In the data rows, zero lies at 4.5, halfway between 4 and 5.
Some points, each followed by its number:
[5 3 6 7 4 6 6 5 3 5 5 5 5 5 4 5 3 5 1 2 4] 0
[5 0 9 8 6 3 8 6 6 2 5 2 5 8 8 5 4 6 3 2 9] 1
[4 6 5 5 5 4 4 4 6 6 5 4 5 5 4 6 5 4 6 4 4] 2
[4 2 6 9 5 4 4 8 4 3 4 5 7 7 6 6 3 6 3 0 7] 3
[3 2 4 2 5 4 7 4 6 1 6 3 5 7 7 3 7 4 4 6 5] 4
[6 4 2 1 6 4 5 3 7 2 6 4 3 6 5 3 5 1 6 7 2] 5
[2 9 0 1 4 7 0 7 5 4 5 7 9 6 2 7 3 1 3 4 0] 6
[4 5 7 7 5 5 6 4 3 5 4 3 3 4 4 5 4 6 4 4 5] 7
[3 4 5 6 4 5 5 5 2 5 4 5 6 5 4 5 4 5 2 2 3] 8
[6 4 5 6 5 6 4 4 4 6 4 5 5 5 2 5 3 5 2 3 4] 9
[2 4 5 7 4 4 3 9 6 4 5 6 9 7 5 7 2 4 2 0 6] 10
[2 9 0 0 3 9 0 5 4 6 5 7 8 6 0 7 3 1 1 5 0] 11
[5 4 4 5 4 4 4 5 3 4 3 5 4 3 4 4 4 6 5 5 6] 12
[3 5 4 8 6 3 5 7 4 3 5 4 6 5 7 5 4 5 6 1 5] 13
[5 1 7 9 7 2 8 4 5 2 5 1 2 5 9 4 5 6 8 3 5] 14
[4 6 4 0 3 3 4 1 8 6 5 4 2 2 5 3 8 3 9 9 5] 15
[3 2 7 6 5 5 5 8 5 3 4 4 7 7 5 5 3 6 2 2 8] 16
[4 6 4 0 3 4 5 1 7 7 5 4 3 3 4 3 9 4 8 8 5] 17
[3 4 4 3 4 6 5 6 5 3 4 5 7 7 4 5 3 4 2 3 6] 18
[5 4 2 0 5 3 4 4 7 2 6 4 4 6 5 4 6 2 6 7 4] 19
[3 3 4 2 5 5 5 6 6 2 6 4 6 7 5 4 5 3 2 4 4] 20
[8 4 4 4 6 1 6 1 5 4 4 2 0 0 7 2 7 5 9 9 5] 21
[4 3 5 5 5 5 4 6 4 3 4 5 6 7 4 5 3 4 3 4 5] 22
[7 5 5 8 4 4 4 4 1 6 2 5 2 1 3 4 3 7 5 6 6] 23
[6 6 3 4 4 6 3 3 3 5 4 5 3 3 3 4 4 4 4 6 2] 24
[5 6 5 6 3 5 4 4 2 6 3 6 4 1 3 4 4 6 4 5 5] 25
[2 4 5 8 4 4 3 9 6 4 6 5 9 8 5 8 2 5 3 0 6] 26
[6 2 6 6 5 4 6 4 3 4 3 4 3 3 6 3 4 7 6 6 7] 27
[3 4 3 2 6 5 4 6 7 2 6 5 6 8 4 5 4 2 2 4 4] 28
[7 0 6 6 5 2 4 6 6 4 4 5 5 5 6 5 3 5 5 5 9] 29
[0 9 1 1 3 9 3 6 4 5 5 7 9 7 1 6 4 2 0 3 0] 30
[8 8 3 3 4 5 2 2 4 7 4 5 2 1 2 5 4 3 7 7 2] 31
[4 6 2 1 5 3 2 6 7 2 5 5 5 6 5 5 4 2 7 6 4] 32
[3 2 3 2 4 4 3 7 8 3 6 6 9 7 5 6 5 2 2 2 6] 33
[2 1 6 4 4 4 7 5 4 2 4 3 4 5 7 3 6 6 4 5 7] 34
[6 4 5 5 6 2 6 3 5 3 4 2 0 3 6 2 5 6 9 7 5] 35
[6 5 2 2 3 3 4 2 3 4 3 6 3 0 5 2 6 5 7 8 4] 36
[3 9 7 6 1 8 5 1 1 9 4 6 4 1 1 6 6 6 3 4 2] 37
[1 4 6 1 3 5 5 4 9 6 7 3 6 8 5 5 7 3 4 4 6] 38
[7 4 3 4 5 3 6 1 3 4 4 5 1 0 6 2 7 5 8 7 3] 39
[8 0 4 1 5 2 6 2 6 2 5 3 1 3 7 1 8 5 8 9 7] 40
[3 2 5 5 6 5 5 8 6 2 5 4 6 9 5 5 3 3 2 2 6] 41
[7 6 5 8 4 5 3 4 0 7 2 5 3 1 3 4 2 7 6 5 5] 42
[3 7 4 5 3 7 3 6 1 6 3 7 6 4 2 5 2 5 2 5 3] 43
[4 7 5 5 5 6 4 4 3 5 4 4 4 5 3 5 3 5 4 5 3] 44
[4 4 5 3 4 5 5 5 6 4 5 4 5 5 5 4 5 4 5 5 5] 45
[3 4 3 2 5 4 5 5 6 2 5 4 4 6 6 4 6 3 5 6 4] 46
[6 1 5 3 5 4 5 4 7 3 6 4 4 7 6 4 5 4 4 5 6] 47
[5 5 4 6 5 3 4 4 6 5 5 4 5 4 5 5 4 4 7 3 4] 48
[8 0 6 4 6 1 8 3 5 1 5 3 2 5 8 2 6 5 5 7 9] 49
[3 4 5 7 5 5 5 6 4 3 5 4 6 6 5 5 3 5 3 2 4] 50
[5 4 2 0 5 4 3 4 7 3 6 4 4 5 5 4 6 2 7 7 4] 51
[7 3 7 7 5 6 5 5 4 6 4 4 4 6 3 6 2 5 1 3 5] 52
[5 4 5 4 5 3 5 3 7 5 6 2 2 5 6 5 6 4 8 5 4] 53
[3 8 2 0 4 5 2 5 6 4 5 5 6 5 3 5 5 2 5 6 3] 54
[6 4 5 4 5 2 5 2 7 5 5 2 1 3 6 4 6 4 9 6 5] 55
[5 1 9 9 5 7 7 6 2 5 3 4 5 7 4 5 2 7 0 1 7] 56
[3 1 6 4 5 3 7 5 6 1 5 3 5 7 7 4 6 5 4 4 7] 57
[3 7 2 2 3 7 3 5 5 6 5 7 7 5 2 5 4 2 1 4 2] 58
[7 3 4 4 4 4 6 2 2 6 4 5 3 1 5 3 6 6 5 6 5] 59
[6 2 4 4 5 3 6 3 6 3 5 4 3 4 6 3 6 4 6 6 6] 60
[2 4 4 6 6 3 6 6 6 2 6 3 5 7 7 5 5 4 7 3 4] 61
[2 3 4 2 5 4 4 6 9 3 7 4 8 9 5 6 5 2 4 3 5] 62
[4 3 8 8 5 4 8 3 2 5 4 2 2 4 7 3 5 7 5 2 5] 63
[5 2 6 5 5 3 6 4 7 4 5 3 3 5 6 3 5 5 6 6 7] 64
[2 6 8 5 3 6 7 3 6 7 5 3 5 5 4 5 7 5 4 3 5] 65
[6 7 5 4 5 4 4 2 4 6 4 4 1 2 5 3 6 5 8 8 4] 66
[3 4 7 7 2 5 6 3 3 8 4 5 5 3 5 5 6 7 3 2 6] 67
[6 1 5 6 6 3 6 4 4 3 5 3 3 5 6 4 5 5 4 4 6] 68
[2 5 3 2 4 5 5 5 5 3 5 5 5 5 5 4 6 4 4 6 3] 69
[4 4 5 4 4 7 5 6 5 5 4 4 5 7 3 5 3 4 1 4 4] 70
[3 3 3 1 5 5 5 5 9 2 7 4 7 9 5 4 6 2 3 5 5] 71
[7 6 6 7 5 6 3 4 4 8 4 5 4 4 2 7 2 5 4 3 3] 72
[2 8 4 7 5 5 4 6 2 5 3 4 5 4 5 5 4 6 6 3 2] 73
[6 0 5 3 5 2 5 5 5 1 4 4 3 5 7 2 5 5 6 7 8] 74
[6 4 4 6 5 3 4 4 5 4 5 4 4 4 5 5 5 4 6 4 4] 75
[5 6 4 5 5 4 4 4 5 5 4 4 3 3 4 4 5 4 7 7 5] 76
[4 4 4 3 2 2 5 2 4 7 4 6 3 0 6 3 9 6 8 7 7] 77
[8 2 5 8 6 0 5 3 3 3 3 3 0 1 7 2 6 7 9 7 7] 78
[6 3 3 3 4 2 3 4 7 5 6 5 5 4 5 4 6 3 7 6 7] 79
[4 3 6 5 5 4 6 5 6 3 5 2 4 7 6 4 5 5 4 5 6] 80
[3 7 2 0 2 7 2 5 5 6 5 7 9 6 1 6 4 3 1 4 2] 81
[6 2 5 4 5 2 6 4 6 4 5 4 3 4 7 4 6 4 6 5 6] 82
[6 1 6 6 6 2 6 5 6 3 5 2 2 5 7 3 5 5 8 5 8] 83
[4 9 2 4 4 6 2 5 4 7 5 7 7 3 2 6 3 3 5 3 1] 84
[3 6 2 1 5 7 4 5 6 3 6 6 7 7 3 5 5 1 2 4 1] 85
[5 8 3 4 4 3 3 4 4 5 4 4 2 1 5 4 5 4 9 7 3] 86
[3 3 5 4 5 4 7 4 5 2 5 3 4 5 7 3 6 5 5 4 5] 87
[3 5 3 4 6 1 6 5 6 1 5 2 3 4 8 3 7 4 9 5 4] 88
[4 8 1 3 4 3 1 6 6 5 5 6 6 4 4 5 4 3 7 4 3] 89
[2 6 2 0 3 6 1 8 7 3 5 7 9 8 3 6 4 2 2 5 5] 90
[6 4 6 8 3 5 4 4 3 8 4 6 6 2 4 6 3 6 3 2 6] 91
[5 7 4 4 4 6 3 4 4 6 4 5 4 3 3 5 3 5 5 5 3] 92
[5 3 7 7 5 3 5 5 6 5 5 3 5 6 5 6 4 5 4 3 6] 93
[4 2 4 4 6 4 6 6 7 2 6 3 5 8 6 5 5 3 3 3 5] 94
[4 6 1 0 4 7 2 5 6 3 6 7 7 7 2 4 5 0 2 7 2] 95
[4 5 6 7 3 8 4 5 2 6 3 6 6 5 2 5 1 6 0 3 4] 96
[3 2 6 9 5 3 5 8 5 3 4 4 7 6 7 6 3 6 4 0 7] 97
[3 7 6 8 4 8 5 5 2 7 4 5 7 6 2 7 2 5 0 0 3] 98
[6 1 6 5 4 2 6 4 5 3 4 3 2 3 6 3 6 6 7 7 8] 99
[2 7 4 4 3 7 5 4 2 5 4 6 6 4 4 5 5 5 3 5 2] 100
[4 6 7 6 2 5 7 0 3 9 5 4 2 1 5 4 7 6 5 5 5] 101
[4 3 4 4 5 5 5 5 3 3 5 5 5 6 4 4 4 4 2 4 4] 102
[6 4 4 6 6 3 5 5 4 2 4 3 3 4 6 4 4 5 7 4 5] 103
[5 3 3 4 5 2 3 6 8 3 6 4 6 6 7 5 5 3 7 4 6] 104
[6 6 2 1 4 4 3 3 4 3 4 5 2 3 4 2 5 4 6 8 4] 105
[4 5 6 8 5 4 5 5 4 7 5 4 5 4 5 7 4 5 5 2 4] 106
[6 6 4 8 4 3 3 6 3 6 3 6 5 2 4 6 3 6 5 3 5] 107
[4 8 5 5 5 6 4 4 4 5 4 4 3 4 3 5 4 5 5 5 3] 108
[5 4 4 5 3 5 7 2 3 5 5 6 5 1 5 4 7 5 3 4 4] 109
[5 3 5 7 5 2 4 6 5 3 4 4 5 5 6 5 3 5 6 3 7] 110
[4 4 2 1 5 3 4 5 7 2 6 4 5 6 5 4 6 2 6 5 4] 111
[6 7 4 5 5 3 4 3 4 5 4 4 3 1 5 4 5 5 8 6 4] 112
[6 3 8 9 4 6 5 6 1 7 3 5 6 4 3 7 1 8 0 0 6] 113
[6 0 5 3 5 2 5 6 6 1 5 4 3 5 6 2 5 5 6 7 8] 114
[5 7 5 6 5 5 4 3 3 6 3 4 2 2 3 4 4 6 7 6 3] 115
[6 2 5 5 5 3 5 5 6 4 5 3 3 5 6 4 5 5 7 5 6] 116
[4 9 3 4 4 7 4 4 3 6 4 5 4 4 2 5 4 4 4 5 1] 117
[5 7 3 3 4 7 3 4 3 5 4 6 5 4 2 5 4 3 3 5 1] 118
[8 8 1 2 3 6 3 1 0 7 3 8 3 0 1 3 5 4 4 9 0] 119
[0 7 4 2 4 9 5 6 5 4 6 6 9 9 3 6 4 2 0 1 1] 120
[5 6 1 0 4 4 4 2 5 3 5 5 3 3 4 3 7 3 6 8 2] 121
[5 7 3 3 3 5 3 5 2 5 3 6 4 2 3 4 4 5 5 7 4] 122
[7 3 6 9 6 6 7 2 2 6 4 3 2 4 4 4 3 6 2 3 3] 123
[2 9 3 6 4 8 4 4 2 6 4 6 7 4 3 6 3 4 1 1 0] 124
[3 2 6 4 5 4 7 4 4 3 5 3 4 5 7 3 6 5 5 5 5] 125
[5 0 5 4 5 2 8 4 6 1 6 3 4 5 8 2 7 4 5 4 6] 126
[5 8 4 8 4 4 3 3 2 7 3 5 4 0 3 5 3 6 6 4 3] 127
[4 6 4 3 5 4 4 4 5 4 5 4 4 4 5 4 6 4 7 5 3] 128
[7 1 3 3 4 1 4 5 6 3 5 6 5 4 6 5 5 3 6 6 6] 129
[7 7 5 8 4 4 3 4 1 7 2 5 2 0 3 4 3 7 6 6 5] 130
[5 4 3 4 5 3 3 5 6 4 5 5 5 5 5 5 5 3 6 5 6] 131
[5 6 5 6 4 6 4 4 2 7 3 5 4 4 2 5 3 5 4 5 3] 132
[6 4 4 6 5 3 4 4 5 4 5 4 4 4 5 5 4 5 6 4 5] 133
[7 5 4 5 5 6 3 4 2 6 3 5 3 3 2 5 3 5 3 5 3] 134
[4 3 6 6 5 6 6 6 3 5 4 4 5 6 4 5 3 6 1 2 5] 135
[5 6 4 5 4 4 3 4 4 6 4 5 5 3 3 5 4 5 5 4 4] 136
[6 3 6 8 4 5 5 5 1 5 2 5 4 2 4 4 3 7 2 4 7] 137
[2 7 3 4 6 5 2 8 7 3 5 4 6 8 4 6 2 2 5 4 4] 138
[6 3 2 1 5 2 4 5 6 2 4 5 3 3 6 2 6 5 8 9 7] 139
[5 4 4 5 4 6 4 7 2 4 3 6 5 4 4 4 3 5 2 4 5] 140
[4 8 2 1 2 7 3 2 2 7 4 8 6 1 1 5 5 4 2 7 2] 141
[2 5 6 6 3 6 6 4 5 6 5 5 7 5 5 5 5 5 2 2 5] 142
[3 6 6 6 3 6 6 3 4 8 5 5 6 3 4 5 6 6 3 3 4] 143
[4 5 5 6 6 4 3 7 6 4 4 4 5 7 4 6 3 4 6 3 6] 144
[4 2 5 3 5 4 6 4 6 2 5 3 3 7 6 3 6 4 5 6 6] 145
[4 5 3 5 6 2 3 7 5 2 4 5 5 4 6 5 4 4 8 3 5] 146
[5 1 7 7 5 5 8 4 4 3 5 3 3 6 6 4 5 6 3 3 6] 147
[6 1 5 3 5 4 5 4 7 3 6 3 4 7 6 3 5 4 4 5 6] 148
[4 6 5 6 5 4 3 6 6 6 5 5 6 5 4 6 3 4 6 3 4] 149
[5 7 6 8 4 7 5 3 0 8 2 5 3 1 2 5 3 7 4 3 3] 150
[4 3 5 3 5 3 5 6 5 2 4 5 4 5 5 3 5 5 4 6 7] 151
[2 5 3 1 4 5 2 7 6 2 5 6 8 8 4 5 4 3 3 4 5] 152
[2 8 1 1 3 6 1 7 5 4 5 7 8 6 2 5 4 2 3 5 3] 153
[7 4 5 7 5 4 6 2 3 5 3 4 1 2 5 3 4 6 5 7 5] 154
[3 1 4 1 6 2 5 6 9 0 8 3 6 9 7 4 6 2 5 4 6] 155
[3 4 5 7 5 5 5 5 3 4 4 4 5 6 5 5 3 5 4 2 3] 156
[5 4 5 5 4 6 5 4 5 6 5 4 5 6 3 5 4 4 2 3 3] 157
[6 1 7 6 6 2 6 4 6 2 4 1 1 5 7 2 5 6 8 6 7] 158
[3 2 4 0 5 4 5 5 8 2 6 4 6 9 6 4 6 2 3 5 5] 159
[5 7 3 3 4 7 3 3 3 5 4 6 5 3 2 4 4 4 2 6 1] 160
[5 9 5 9 2 8 4 3 0 9 3 8 5 0 0 6 2 6 0 3 1] 161
[3 5 4 3 4 6 4 5 6 5 5 5 6 6 4 5 5 4 4 4 4] 162
[3 4 6 3 4 4 6 4 8 5 6 2 4 6 6 4 7 4 6 5 6] 163
[7 0 7 8 4 2 6 5 5 5 5 4 4 3 7 5 6 7 5 3 9] 164
[7 6 0 0 4 0 1 3 8 3 6 6 3 1 6 3 8 1 9 9 4] 165
[5 4 5 6 5 7 6 4 2 5 4 4 4 5 3 4 2 5 1 3 2] 166
[4 2 6 5 6 4 7 5 5 2 5 3 4 7 6 4 5 5 4 4 6] 167
[4 6 5 6 4 7 4 5 1 5 3 6 5 5 3 5 2 5 2 4 4] 168
[3 8 3 3 3 8 3 5 3 6 4 7 7 5 1 6 2 4 1 4 1] 169
[5 4 7 9 5 5 6 4 2 5 3 4 4 3 5 5 3 6 3 3 5] 170
Which point above is nearest to each new point? Its number follows each.
[2 2 6 4 3 2 6 6 7 4 6 4 7 6 7 5 7 5 4 3 8] 57
[5 8 4 8 4 5 3 4 2 8 3 6 4 0 3 6 3 6 6 3 2] 127
[6 6 3 5 5 3 4 3 4 5 4 4 2 1 5 4 5 5 8 6 3] 112
[4 3 6 7 5 5 6 4 3 5 4 4 4 4 5 4 5 5 3 4 5] 7
[3 0 3 2 5 3 7 5 8 1 8 4 7 8 8 4 7 2 4 3 5] 155
[3 9 4 4 2 6 4 2 2 9 4 7 5 0 3 5 6 6 5 5 3] 37
[6 4 5 6 5 3 6 3 3 4 4 4 1 2 6 3 5 6 7 6 5] 154
[4 9 3 3 4 7 3 3 3 6 4 5 4 4 2 5 4 3 4 6 1] 117
[4 5 4 3 6 2 5 4 6 2 5 3 3 4 7 3 6 3 8 6 4] 88
[6 0 4 3 5 1 7 3 7 2 7 4 4 5 9 3 8 3 6 5 6] 126
[4 6 4 0 3 4 5 1 7 7 5 4 2 2 4 3 9 4 6 9 5] 17
[5 3 3 4 5 1 3 6 7 3 6 5 5 5 6 5 5 3 7 4 7] 104
[2 2 6 4 3 4 6 5 7 4 6 4 7 6 7 5 7 5 4 2 7] 57
[7 4 5 6 5 4 5 3 2 4 3 4 1 2 5 3 4 6 6 7 6] 154
[4 0 6 4 5 4 6 7 7 1 5 3 5 8 7 4 5 5 3 4 9] 57
[6 8 1 2 4 3 2 3 5 6 5 5 3 1 4 4 6 3 9 7 2] 86
[2 5 6 4 3 5 6 5 5 6 5 5 7 4 5 5 6 5 3 3 6] 142
[4 5 4 4 4 4 4 4 4 4 4 6 5 3 4 4 5 5 5 6 5] 12
[5 3 8 9 4 6 5 6 1 7 3 5 5 4 3 6 1 8 1 0 7] 113
[5 5 4 5 5 3 4 6 4 2 5 4 4 4 6 4 4 5 7 5 5] 103
[3 2 5 3 4 7 4 7 5 3 5 7 9 9 3 6 2 3 0 2 4] 18
[3 9 3 3 4 7 3 3 3 6 4 5 4 3 2 5 4 4 5 6 0] 117
[5 7 1 0 5 6 4 3 5 4 5 5 4 4 4 3 6 2 5 7 1] 121
[4 4 6 1 4 3 6 2 9 5 6 3 3 5 6 3 8 3 7 7 6] 163
[5 2 6 7 5 6 6 5 2 5 4 5 5 5 4 5 3 5 1 2 4] 0
[3 2 5 5 6 5 5 8 6 1 5 4 7 9 5 5 3 4 2 3 6] 41
[4 5 4 3 5 4 5 3 6 4 5 4 3 5 5 4 6 4 6 6 4] 128
[2 6 7 9 4 7 6 5 2 6 4 4 7 6 3 6 3 6 1 0 4] 98
[3 6 7 8 4 8 5 5 2 7 4 5 6 6 2 7 2 5 0 1 3] 98
[2 2 6 5 3 3 6 5 7 4 6 5 7 6 7 5 7 5 4 3 8] 57
[4 3 6 1 4 3 6 3 8 5 6 2 2 5 6 3 8 4 7 7 6] 163
[4 2 6 7 5 6 6 6 3 4 4 5 6 7 4 5 2 5 0 2 6] 135
[7 6 4 5 4 7 3 4 2 6 3 6 3 3 2 5 2 4 3 6 2] 134
[7 4 5 6 5 5 5 4 2 5 3 4 3 3 3 4 3 6 3 5 4] 134
[2 6 2 0 3 6 2 7 7 3 5 6 9 8 3 6 4 2 2 5 5] 90
[7 0 5 5 6 4 7 4 4 1 5 3 2 6 8 3 4 5 3 5 6] 68
[5 5 5 6 3 9 4 4 0 7 3 7 7 4 1 6 2 5 0 3 3] 96
[6 5 3 3 4 3 4 2 3 4 3 5 2 1 4 3 5 5 7 8 4] 36
[5 6 5 6 4 6 3 4 3 7 3 5 4 4 2 5 3 5 3 4 4] 132
[5 9 5 8 2 9 3 3 0 9 2 8 5 0 0 6 2 6 0 2 1] 161
[7 1 5 4 5 2 7 3 3 2 3 3 1 3 7 1 6 6 7 8 7] 99
[3 9 2 2 3 6 0 3 5 8 5 6 5 3 1 6 5 2 7 5 0] 84
[4 4 5 5 5 2 4 7 8 3 6 3 6 7 7 6 5 4 8 3 7] 104
[6 7 3 2 4 5 2 3 1 6 2 6 2 0 2 3 4 5 6 8 4] 122
[2 3 3 2 5 5 4 7 9 2 7 4 8 9 5 6 4 1 3 2 4] 62
[7 5 4 4 6 2 4 3 6 5 5 3 1 2 6 3 6 4 9 7 4] 55
[4 2 4 3 5 5 5 6 6 2 5 4 7 8 5 4 4 3 3 4 5] 20
[2 7 4 4 3 7 6 4 2 5 4 5 5 3 4 4 5 5 3 5 2] 100
[4 7 1 0 4 4 5 2 4 4 5 6 3 2 5 2 7 3 6 8 2] 121
[5 6 4 7 4 3 2 6 3 6 3 6 5 2 4 6 3 5 6 3 5] 107
[2 4 4 2 5 4 4 6 9 2 7 4 8 9 5 6 5 1 4 2 4] 62
[5 4 4 4 3 4 6 2 3 5 5 6 5 2 5 3 7 5 3 5 4] 109
[8 3 5 3 6 1 6 1 4 4 4 2 0 0 7 2 7 6 9 9 6] 21
[4 6 5 5 4 4 4 4 6 6 5 3 4 5 5 6 5 4 6 4 4] 2
[7 0 6 8 4 2 5 4 5 5 5 4 5 3 7 5 5 7 5 2 8] 164
[4 6 4 2 5 5 4 4 6 4 4 4 4 6 4 4 5 3 7 6 4] 128
[5 8 4 7 3 4 3 3 3 8 4 6 5 1 4 6 4 6 6 4 3] 127
[0 7 4 2 4 9 5 6 5 5 6 5 9 9 3 6 5 3 0 1 1] 120
[4 7 6 8 4 8 5 5 2 7 4 5 6 6 2 6 2 5 0 1 3] 98
[4 3 2 3 5 3 3 6 6 3 5 6 7 5 5 5 5 2 5 4 6] 131
[3 5 7 9 4 7 4 7 4 7 5 5 8 7 3 8 2 6 1 0 4] 98
[2 6 4 4 3 6 6 5 2 5 4 5 5 3 4 4 5 5 3 5 3] 100
[2 8 2 0 3 6 1 7 5 4 4 7 8 5 2 6 3 3 4 6 3] 153
[4 7 6 7 4 7 4 6 3 6 3 5 5 5 2 6 2 5 3 3 4] 168
[0 9 1 1 4 5 3 5 5 4 5 5 5 4 4 4 5 3 7 7 2] 54
[4 8 3 4 3 7 3 5 1 6 3 7 6 3 2 5 3 5 2 5 3] 43
[4 4 7 7 5 6 6 6 3 5 3 3 4 6 4 5 2 6 3 3 5] 135
[5 4 5 6 5 7 6 4 2 5 4 4 5 5 3 5 3 5 0 3 2] 166
[2 6 8 5 3 6 6 3 6 8 5 3 5 5 4 5 6 5 3 4 5] 65
[7 2 7 8 5 7 7 3 2 5 4 3 3 5 4 5 3 6 2 3 3] 123
[4 7 5 9 4 6 3 5 2 9 4 6 7 3 2 7 2 5 2 0 3] 98
[6 4 5 4 6 2 5 3 4 3 4 2 0 3 6 3 6 5 9 7 5] 35
[4 8 6 9 4 8 5 3 0 8 3 5 3 1 2 5 2 7 3 3 2] 150
[5 4 3 3 5 5 5 4 4 3 5 5 4 5 4 4 5 3 3 5 3] 102
[3 3 4 2 5 6 5 6 6 2 6 4 6 8 5 4 5 3 2 4 4] 20
[7 7 0 0 4 0 1 2 8 3 6 6 3 1 6 2 8 1 9 9 3] 165
[6 4 5 8 3 5 4 4 4 8 4 6 6 1 3 6 4 6 3 2 6] 91
[6 5 5 7 6 7 5 3 3 5 5 4 4 5 3 5 3 4 2 4 1] 166
[2 4 7 4 3 5 7 3 7 7 6 3 5 6 5 5 7 4 3 3 6] 65
[4 2 3 0 5 4 5 6 7 1 6 5 6 8 6 4 6 2 3 5 5] 159
[4 4 5 5 5 2 4 6 8 5 6 3 6 6 6 6 6 4 7 3 6] 104
[7 4 6 7 5 4 5 3 0 6 2 5 2 0 4 3 3 8 5 6 5] 23
[5 2 8 8 6 4 8 3 2 4 4 2 1 4 7 3 5 7 5 3 5] 63
[5 9 3 6 4 4 3 2 3 8 3 6 4 0 3 6 4 5 7 4 3] 127
[6 6 7 9 4 7 6 3 0 8 3 5 3 1 3 5 3 8 2 3 3] 150
[4 6 5 3 4 5 4 5 5 4 4 4 4 5 4 4 4 4 5 6 5] 45
[7 0 6 8 4 1 5 5 4 5 5 5 5 3 6 5 5 6 5 3 8] 164
[4 4 7 8 5 6 5 6 3 5 3 4 4 6 5 5 3 6 2 2 5] 135
[6 5 5 5 5 4 2 6 4 5 3 4 3 4 4 5 2 5 6 6 6] 12
[6 3 3 2 4 2 3 5 8 4 5 5 5 4 5 5 5 3 7 6 7] 79
[4 6 4 2 5 5 4 5 5 4 4 4 4 6 4 4 4 4 5 6 5] 45
[0 9 1 1 3 8 3 7 4 5 5 7 9 7 2 6 4 2 1 3 0] 30
[6 6 4 4 4 5 5 3 3 5 4 5 3 4 4 4 5 5 5 6 2] 24
[5 1 9 9 5 6 7 6 2 5 3 2 4 7 5 4 2 8 0 2 7] 56
[7 1 6 6 6 2 6 5 6 3 5 2 2 5 7 4 5 5 7 5 7] 83
[7 4 5 3 6 2 6 2 7 4 6 2 1 4 6 3 7 4 9 7 4] 55
[6 3 7 9 4 6 6 4 0 7 2 5 3 1 4 4 3 9 3 4 7] 137
[3 1 8 7 5 5 6 7 6 3 5 3 7 8 6 5 4 6 2 0 7] 16
[5 4 6 5 6 3 7 4 4 3 5 2 1 4 7 3 5 5 8 6 4] 35
[6 4 6 8 3 4 4 4 3 8 4 7 6 1 3 6 4 6 3 2 6] 91
[6 2 5 5 6 2 5 5 5 3 4 3 3 5 6 4 5 5 7 5 6] 116
[5 3 7 8 5 5 6 4 4 5 4 2 3 5 5 5 4 6 4 4 6] 7
[3 4 7 8 2 6 6 3 3 8 4 5 6 2 4 5 6 7 3 2 6] 67
[4 7 2 0 4 5 4 3 5 4 5 5 4 4 5 3 6 2 5 7 1] 121
[5 3 6 6 5 3 5 5 7 5 6 3 5 7 6 6 4 4 5 2 6] 93
[5 3 3 4 5 1 3 6 7 3 6 4 5 5 6 5 5 3 7 4 6] 104
[5 1 4 1 7 0 5 5 9 1 7 2 3 7 8 3 7 2 9 6 7] 155
[6 1 6 6 5 2 5 6 5 4 3 4 4 4 7 4 5 6 6 5 9] 29
[2 6 4 4 4 5 6 5 4 4 5 5 5 5 5 4 5 4 4 5 4] 69
[3 2 6 6 5 4 5 7 5 3 4 4 6 7 5 6 3 6 3 2 8] 16
[3 3 7 8 3 5 7 4 3 8 4 5 6 2 5 5 6 7 3 2 6] 67
[2 4 6 1 3 5 6 4 9 5 7 3 6 9 5 5 6 3 4 4 6] 38
[5 4 7 7 5 5 6 4 3 5 3 3 3 5 5 4 4 6 5 4 5] 7
[5 4 4 3 4 4 4 4 4 4 4 5 4 4 5 3 4 5 5 7 6] 12
[7 5 4 5 6 1 4 2 6 5 4 3 1 2 6 4 6 5 9 7 4] 55
[6 1 6 6 6 2 6 4 6 3 5 2 2 5 7 3 5 6 7 4 7] 83
[3 6 2 1 4 6 3 5 6 3 6 5 6 7 4 5 5 2 3 5 2] 85
[3 7 7 6 3 7 5 3 4 9 4 4 4 4 2 5 5 6 3 4 4] 143
[6 6 3 4 3 5 3 4 3 5 3 6 4 2 4 4 3 5 5 7 5] 122
[3 9 2 0 4 5 2 3 6 5 5 5 4 4 3 4 5 2 7 7 1] 54
[5 5 5 5 5 4 4 4 4 5 4 4 2 3 5 4 5 5 7 6 5] 76
[5 6 6 7 5 4 6 3 2 6 3 4 2 2 4 4 5 6 6 5 4] 115
[5 0 9 9 5 6 8 6 2 5 3 3 4 7 4 5 2 8 0 1 8] 56
[6 0 4 4 5 5 6 5 4 2 5 5 5 5 5 3 4 4 1 5 6] 102
[7 3 4 4 6 1 5 1 5 4 4 3 0 1 7 2 7 6 9 9 6] 21
[6 1 7 9 7 2 7 5 5 3 5 1 1 5 8 4 5 6 7 3 6] 14
[5 1 7 6 6 4 8 3 4 4 5 3 2 5 6 3 5 6 3 4 5] 147
[6 5 4 4 5 3 4 2 4 5 4 4 1 2 5 3 6 6 8 8 5] 66
[5 4 5 5 6 3 7 3 4 3 5 2 1 4 7 3 6 5 8 6 5] 35
[3 5 5 6 4 6 5 5 2 5 4 6 7 5 4 5 4 6 1 2 3] 8
[6 5 4 3 5 4 4 4 5 5 3 4 3 3 4 4 5 5 7 7 5] 76
[5 4 6 7 5 5 5 4 4 5 4 3 4 5 5 6 3 6 5 3 5] 7
[3 5 6 5 5 5 4 7 7 5 5 3 6 8 4 6 4 4 4 2 5] 144
[3 4 8 5 4 6 8 3 6 7 5 2 4 6 5 5 6 5 4 3 6] 65
[4 4 4 4 5 5 5 4 4 4 5 4 5 5 4 4 5 4 3 5 4] 102
[3 9 1 0 1 5 3 3 4 8 5 8 7 1 4 5 7 3 6 6 3] 141
[2 8 3 1 4 6 3 6 8 5 7 4 8 9 3 6 5 1 4 3 2] 85
[2 7 5 3 5 5 4 6 6 4 5 4 5 7 4 5 4 3 5 4 4] 162
[3 9 1 0 1 5 3 3 5 8 6 8 7 1 3 5 7 3 5 6 3] 141
[6 1 5 5 5 4 6 4 4 3 5 4 3 5 6 3 5 5 4 5 6] 68
[6 7 0 0 4 0 1 2 8 3 6 6 3 1 6 2 9 1 9 9 3] 165
[4 6 5 6 6 4 4 7 5 4 4 3 5 6 4 6 3 5 6 3 5] 144
[5 3 2 5 3 4 6 2 3 6 5 6 5 2 5 4 6 5 3 5 4] 109
